Each row is where one point has got to under a steady rotation. How many ticks took it there?
The counts run from 0 to 540.
[123 129  99 117 108 119 187 143 164  82 145 126 102 167 159 108 136 126
 135 163 127 159 118 114 109 177 187  61 125 127 143  80 135 135 191 130
  97  99 159 117 139 152 140 169 132  97 131 101 107  91 131 107 125 123
 101 151  88  86 145 133 166 133 142 152 128 145 149 115 109 125 109] | 446
[153 139 144 140 103 170 137 116 114 128  87 139 132 133 131 152 139  72
 122 103 114 128 159 176 150 130 158 104 129 106 162 128 147 123 167 137
 153 129  73 115 121 153 181  96 158 113 102 111 211 113 130 157 135 145
 161  89 116 132 150 112  91 106 197 137 132 110 144  99 114  95  91] | 24
[142 123 171 139 113 110  98 192 147 113 148 145  96 176 144 115 121 121
 116 117 140 112 112 121 167 138 128 140 145 159 125 144 102 182 114 113
  97 116 135 158 166 180 130 134 151 177 117  97  91 117 151 134 161 115
  93 154  89 164 129 153 167 104 114  86 142 125 112  77  98 157 141] | 217
[150 169  79 155 114 153 105  90 138 190  54 124 114 181 136 180 155 152
 119 133 156 113 124 174 142  93 120 145 110 115 136 190 173 124 128 124
 146 160  95 163 162 109 145 129 142 148 101 137 175 159 125 135 104 117
 124 110 157 123 146 120 130 129 150 174 120 115 101 159 117 133 179] | 156
[147 153 152 125 127  87  79 119 136 131 142 146 143  96  82 112 114 119
 124 178 139 130 109 121 159 116  90 159 112 102 121 154 174 151 115 127
 115 141 165  89 125 127 140 172 116 161 132 119 103 162 153 140 131 106
 139  91 144 174 156 153 179 128  72 111 141 133  87  88 110 169 140] | 373
[130 117  80 150 166 145 106 161 128 163 101 157 103 116 110 131 116 159
 117 172 118 114 106 132 141 154  92 125 150 138 115 177 131 167 102 131
  91 118 149 114 162 138 118 133 126 116 110 156  80 141 160 104 150 103
 105  91 133 182 120 178 163 100  96 131 137 121 105 137  84 180 138] | 188
[112 126 106 131 134 151 105  84 163 125 109 118 129 209  70 122 155 175
 152 117 170 131 129 119 119 105 171 152 141 134 125 150 135  86 125 152
 152 159 132 178 140 114 105 127 119 101 156 139  85 115 130  76 132 102
 131 181 109  71 156 132 139 123 146 139 128 143 132 116 153 113 135] | 313
[125 146 125  85  77 110 118 115 133 143  77 127 135 183 112 107 144 122
 136 139 185 129 119 112  97 110 132 155 123  95 132 165 170 115 117 160
 177 147 114 118 163  88 150 148 126 130 161 140 155 109 137 102 112 132
 127 169 102  82 125 106 159 104 165 172 152 125 119 162 155 131 142] | 129
[144 158 144  76 159 100  95 112 127 150 150 154 171  73  56  96 157 133
 127 119 139 156 138 111 140 133 127 186 134 112  93 124 120 143  80 132
 152 136 117  97 118 103 107 105  96 126 151 167  78 141 155 167 120 157
 165 135 132 124 127 138 140 124 119 119 143 128 135 121 168 112  75] | 97
[161 116 149 124 121 141 128 174 114 134 148 139 137  97 145 165 115 104
 108 111  82 139 129 155 122 160 132  78 125 118 142 127 140 146 141 133
 144 142 120 116 112 162 176 114 147 139 114 124 228 110  97 150 113 154
 151 116 142 156 122 105  93 110 180 127 103  73 142 147 137  70 118] | 22
[123 134 116 182 169 146  99 157 153 135  98 114 121 170 128 158 141 152
  97 119  84 141 160 173 108 193 135  73 135 178  78 101 139 160 140 133
 129 154 176 152 150 148 129 116 123 138 136 111 135 126 110 117 118 110
  90  85 163 138 143 113 144 132 140 155 104 167 179 144  91 145 138] | 416
[164 136 133 149 168 106  94 126 117  91  91 133 103 155 153 131 113 176
 139 120  76 126 130 120 148 110 118 151 136 158  82 136 139 135  93 125
  90 108 150 132 106 139 131 184 128 118 175 130 114 140 180 113 111  92
  93 112 140 136 216 122 166 133 106 109 104 137 138 141 153 189 163] | 164
[168 141 101 134 110 133 180 143 105 133 148 122 118 139 138  77 128  82
 132 150 141 139  73 105 121 134 123 193 158 111 145 121 101 163 140 128
  99 141 117  99 107 111 130 142 127  73 120 162 106 101 121 168 104 140
 149 136 127 149 107 140 130 128 116 128 150 112 167  56 130 117 116] | 225
[119 130 161 106 151 109 143 185 106 107 163 121 128 115 154 121  90 130
 118  83 109 133 139 116 133 101 189 148 155 126 121 114  87 144 126 116
 141 119 111 151  76 170 104 102 138 164 169 128 145 126 121 146  88 156
 139 132 117 149 116  86 107 160 122  99 110  87 209 138 166 100 129] | 481
[ 70 110 130 175 134 170  89 115 136 162 108 159 111 157  99 146  99 144
 135 136 126 114 140 109 123 180 119 124 134 140 103 162 143  99 114 185
 156 104 154  96 153 106 147 144 106 165 154 171 137 139 127  94 173 112
 153 129 128  92 160 131 147 132 133 151 127 123 129 136 125 134  97] | 363
[158 152 100 130 136 124 170 108 130  86 138 109 112 133 157 138 145 141
 127 120 133 164 101 151 137  77 167 123 131 135 169  67 119 117 180  89
  90 118 117 154  84 167 138 161 154  57 124  59  94 113 142 127 111 153
 138 123 105 116 182 121 115 165 107 121 109 125 131 121 132 129 153] | 474
[103 109  89 156 119 188 131 125 153 183  85 142 117 181 130 139 131 147
 122 120  89  81 123 126 117 185 122  61 129 104 158 188 138 140 113 145
 104  99 108 113 181 116 119 116 124 133 116 173 161 114 119 124 132 117
 111 141 156 102 111 160 125 127 157 161 144 105 123 166 120 111 121] | 182
[ 84 128 109 110 124  98 130 137 115 143  94 100 109 150 106  76 131 140
 143 172 172 155 111 116  86  86 108 142 125 131 107 153 152  94 138 128
 161 136 165 112 161  91  90 144 132 119 179 130  74 118 135  85 115  99
  89 116 128 121  85 139 169 110 106 159 149 158 131 129 122 186 133] | 134
[116  96 123 102  92 128 148 149 120 156 148 102 107 152 138  77 115 123
 121 134 137 148 135  93  63 133 123 150 166 129 157 171 148  99 114 179
 166 159 159 132 130 109 128 108 136 116 155 160 186 123  83  92 109 136
 155 184 130 116 101  96 115  96 140 173 121  93 118 167 157  86 149] | 537
[ 89 128 154 144 152 142  76  80  99 165  88 122 148  92  83 192 110 128
 138 101 124 145 149 170 139  99 108 127 135 136  92 155 129  99  87 125
 184 138  97 125 119  89 148 119 107 172 159 129 158 160 139 130 134 140
 157  73 155 106 144 102 115 112 139 137 135 125 119 159 137 139 121] | 334
[115 117 127 116 119 119 142 205 109 146  54 139 110 150 131 114 148 115
 136 133 162 164 113 114 103 107 104 144 140 159  80 116 110 196 121 123
 157 130 109 104 173 131 157 136 113  87 169 118 105 100 156 129 125 145
  98 113 116 136 100 117 143  87 170 122 157 150 139 109 107 187 104] | 439
[ 74 129 120 118 138 116 124 117 114 127  93 117 104 155 108  89 119 144
 153 168 164 144 134 120 104 108 120 172 125 139  73 129 138  96 132 132
 155 129 166 128 140  87  96 150 119 144 195 145  73 126 162  77 129  94
  92 118 121 125 125 118 181 130  90 145 132 181 152 106 115 200 126] | 135
[138  91 132  78 106 125 130 130 171  63 162 138 129 122 133 105 136 154
 132 125 135  96 141  78 162  88 142 115  91 110 196 155 131 116 122 129
 109 110 127 164 138 151 124 141 141  97 100 116 144 136 164  77 143 114
 137 181  66 119 138 156 105 135 109 119 120  98  59 157 149 115 148] | 525
[106 119 135 168 117 162 165 184 128  84  75 146 104 193 156 150 132 130
 138 115 134  54 117 143 124 134 154 124  78 123 150 149 135 125 180 106
 114 109 113 119 157 152 152 137 138 105 105 131 188  96 131  99 152 118
 114 110 112 140 127 128  93 162 156 157 129 134 154 117 121 125 129] | 209
[133 139 141 148 140 138 115 174 110 174 133 118 114 149 120 117 130 101
 114 140 146 179 112 137  81 157 119 174 173 142  71 121 114 168 141 134
 163 172 146  94 134 115 144 121 132 122 177 129 121 100 100 164  98 148
 151 103 152 150 105 101 132  96 148 126 127 109 202  65 108 134 111] | 229
[121 104  99 128 195 109 130  92 124 123 205 114 110  84  93  91 115 163
 139 147 111 146 124  96 115 109 111 178 154 145 122 118 106  98  91 116
 110 141 179 142 106 124  59 134 118 102 140 162  68 153 135 103 102 119
 132 143 133 146 129 149 139 134  55 124 105 139 137 132 125 157 132] | 320
[ 96 123 134 122 157  88 123 156 154 122 156 117 113 129 129 106  99 185
 125 163 120 119 133  86  95 150 138 137 122 130  99 142 152 119 124 139
 140 119 224 135 149 120  68 139 131 168 166 147  98 142 129  67 110  94
 104 147 141 138 108 134 179 150  62 151  92 134 162 170 130 163 149] | 138
[146 144  94 100 111 131 146  62 151 124 158 130 168 111  93 117 116 109
 124 107 152 153 145 131 138 115 171 102 140  88 155 102 129  84 131 151
 140  90 111 145 129 147 119 109 122 127 108 107  69 122 154 188 160 122
 129 164  95  61 155 184 157 133 111 141 134 116  86 110 144 104  98] | 91
[131 101 110 100  64 119 146 103 111 160 146  73 112 144 172  80 118  78
 121 136 108 112 151 121  82 139 116 123 140 102 163 146 160 101 117 160
 136 124 125  94 128  75 108  97 127 153 139 153 195 112 106 123 103 101
 138 148 127 100  89 130 139  96 136 143 153 152 118 160 134 115 121] | 355
[122 113 182 107 131 126  79 143 177  69 124 145  99 128 107 141 140 155
 134 114 142 119 190 112 182  91 156 117 109 140 127 137 133  93 117 130
 143 135 131 171 155 167 134 112 151 165 125 109 134 153 180  71 165 118
 117 141  67 132 157 133 129 108 145 103 120 128  92 139 123 144 138] | 522
[108 113  69 170 132 187 121  85 132 172  58 146 110 176 102 137 146 129
 128 165 134 126 116 153 144 153 113 103 131 130 122 161 133 119 138 139
 105 100 100 101 180  99 121 131 116 120  98 150 109 136 168 114 141 104
 116  98 129 104 135 174 141  97 138 131 151 152 107  96  91 156 106] | 185
[ 91 116 162 125 156  98  94  99 157 112 153 115 107  89 154 164 112 155
 125 124 117 169 205 128 137 120 124  86 114 162  99  86 150  87 117 136
 149 120 179 140 157 133 136 131 109 181 120  69 149 158 141  95 148 135
 127 133 112 108 141 108 139 125 109 112 123 152 101 187 102 163 142] | 112
[158 138 135  80 139 104 109  80 120  94  95 109 124 115 126  96 131 119
 163 146 126 130 161 127 156  64 113 148 113 125 107 125 165 106  94 115
 115 117 121 130 115 111 105 137 133 111 142 116  93 142 202 106 122  85
  80 108 113 132 168 157 152 103 101 105 144 179  75 136 131 190 147] | 345
[111 120 136 139 168 145  68 129 128 142  79 168 141 125  97 188 124 194
 131  93 106  93 164 143 144 111 130 124 111 134 111 183 142  95  85 143
 166 136 115 166 139 144 141 116 132 123 138 164 169 165 154  98 134 124
 121 123 136 134 168  99 103 137 147 150  99 110 127 190 151 119 135] | 337
[125 122 132 100 116 154 131  86 133 104 111 122 119 117  93 153 144 113
 133 116 126 167 161 153 105 112 154  99 115 118 163 100 145  95 162 134
 179 128 113 110 103  90 161 125 137 107 146 127 198 120 126 100 102 153
 182 101 127  96 147 104  70 103 185 140 109 123 142 168 126  79 119] | 512
[133 152 117 131 133 128 152  80 149 102 198 133 123 127 137 114 105 143
 131 153 117 116 128  91 141 155 164 145 104  94 159 124 164  76 172 140
 125 133 200  98 134 107  85 167 111 176 108 149 117 123 108 123 100  95
 122 153 143  91 148 152 133 178  80 147 100 114 145 133 117 115 134] | 142
[158 121 121  93 134  94 117 122 123 104 103 101 134 101 137 110 122 133
 157 149 129 119 145 119 135  58  99 118  96 106 144 159 166 113  95  99
 126 119 123 144 136 115 100 136 146  93 121 112 111 137 186 108 125  75
  60 102 107 139 137 181 161 107 111 114 139 155  55 161 150 200 147] | 344
[138 108 169 105 118 120 106 171 204  90 133 144 116 163 103 119 148 130
 135 115 140 139 143  89 148 119 150  93 102 144 139 128 126 161 149 125
 129 144 128 157 165 180 159 139 155  98 117  85 115  99 170 103 152 121
  91 168  79 140 158 149 152  90 174 106 125 148  85 102 119 154 115] | 35
[133 130 129 148 124 184 114 127 150 156  81 164 111 184 128 155 143 125
 115 121 100  91 142 110 133 184 148 120 132 123 104 178 122 130 130 162
 136 124 111  89 158 117 119 119 127 184 139 192 170 112 121 133 126 107
 129 151 126  95 143 142 131 127 177 141 130 111 173 114 119 117 103] | 180
[186 159 109 125 110 111 102 152 122 175 146 141 174 176 137  93 120 120
  79 109 108 109  94 151 134 170 132 121 173 118 131 176 139 195  95 157
  94 136 125 144 127 153 129 116 129 147 136 138 126 133 118 194 113 129
 117 157 164 131 145 118 191 133 106 154 137  99 134 136 159  86 132] | 404
[ 67  87 122 156 115 154 140 122  82 173 115 110 125 132 142 124  85 100
 144 141 110 105 134 115  89 158  84 136 141 133 120 156 126 100  95 156
 137  98 119  74 140  75 112 111 103 145 145 203 159 134 102 112 139 118
 149 111 149 101  82 141 124 136 108 147 152 131 145 169 118 145 105] | 359
[136 127  94 157 138 143  97 151 131 162  99 144 107 126 113 125 130 145
 103 170 115 139 127 132 143 161  93 106 155 162 116 164 136 169  85 132
  72 122 132 128 160 153 137 133 131 139 113 125  83 154 177 105 142 108
 118  82 129 162 156 156 185  84 101 122 140 146  85 111  79 168 138] | 189
[149 155 165  82  78  98 137 117 123 122 162 122 138 114 147 124  91 105
 123  82 144 134 155 125 149  81 179 154 127 113 170 109 142  82 140 146
 167 127 110 163 114 156 145 101 177 180 125  82 165 145 120 149 131 154
 136 152  82 123 133 100 108 150 118 131 123  95 128 138 150  99 132] | 300
[102 119 167 158 135 124 134 130  95 106  99 102 113 161 169 139 133  98
 167 155 125 108  87 134 114 100  90 168  72 131  89 143 135 145 130  92
 143 146 126  61 112  76 141 172 101 120 166 144 176 108 107 123 106  95
 137  99 175 123 115 100 101 147 142 116 142 174 166 104 117 156 151] | 385
[104 109 116 145 112 167 131 140 130 175  84  91 126 173  94 117 147  98
 132 128 144 113  74 162 120 124 132  88 141 103 129 185 125 160 113 104
 134 125  64 127 139 106 100 107 136 114 152 125 122 103 143 139 109 114
  96 102 160 125  71 175 141  68 164 140 160 126 135  90 145 113 124] | 1
[ 94  84 134 159 177 157 152 117 102 125 116 100 107 126 136 152 129 119
 170  91 133 147 146 116  89  70 137 165 113 145  88 100  69  58 134 115
 174  97 107 125 129 135 117 103 108  66 148 144 117 104 124 136 134 124
 104 134 102  98  93 140  98 151 135 119 134 143 165 131 125 155 101] | 81
[148 151 135 122 169 114 100 127 128  94  80 139 111 136 146 147 132 160
 145 145 111 148 128 109 154  93  99 157 119 144  67 143 134 138 111 115
 142 124 144 117 118 133 147 178 121 127 179 122 100 128 189 124 107 101
  97 105 144 126 187 139 160 112 114  94 102 140 117 122 128 202 175] | 163
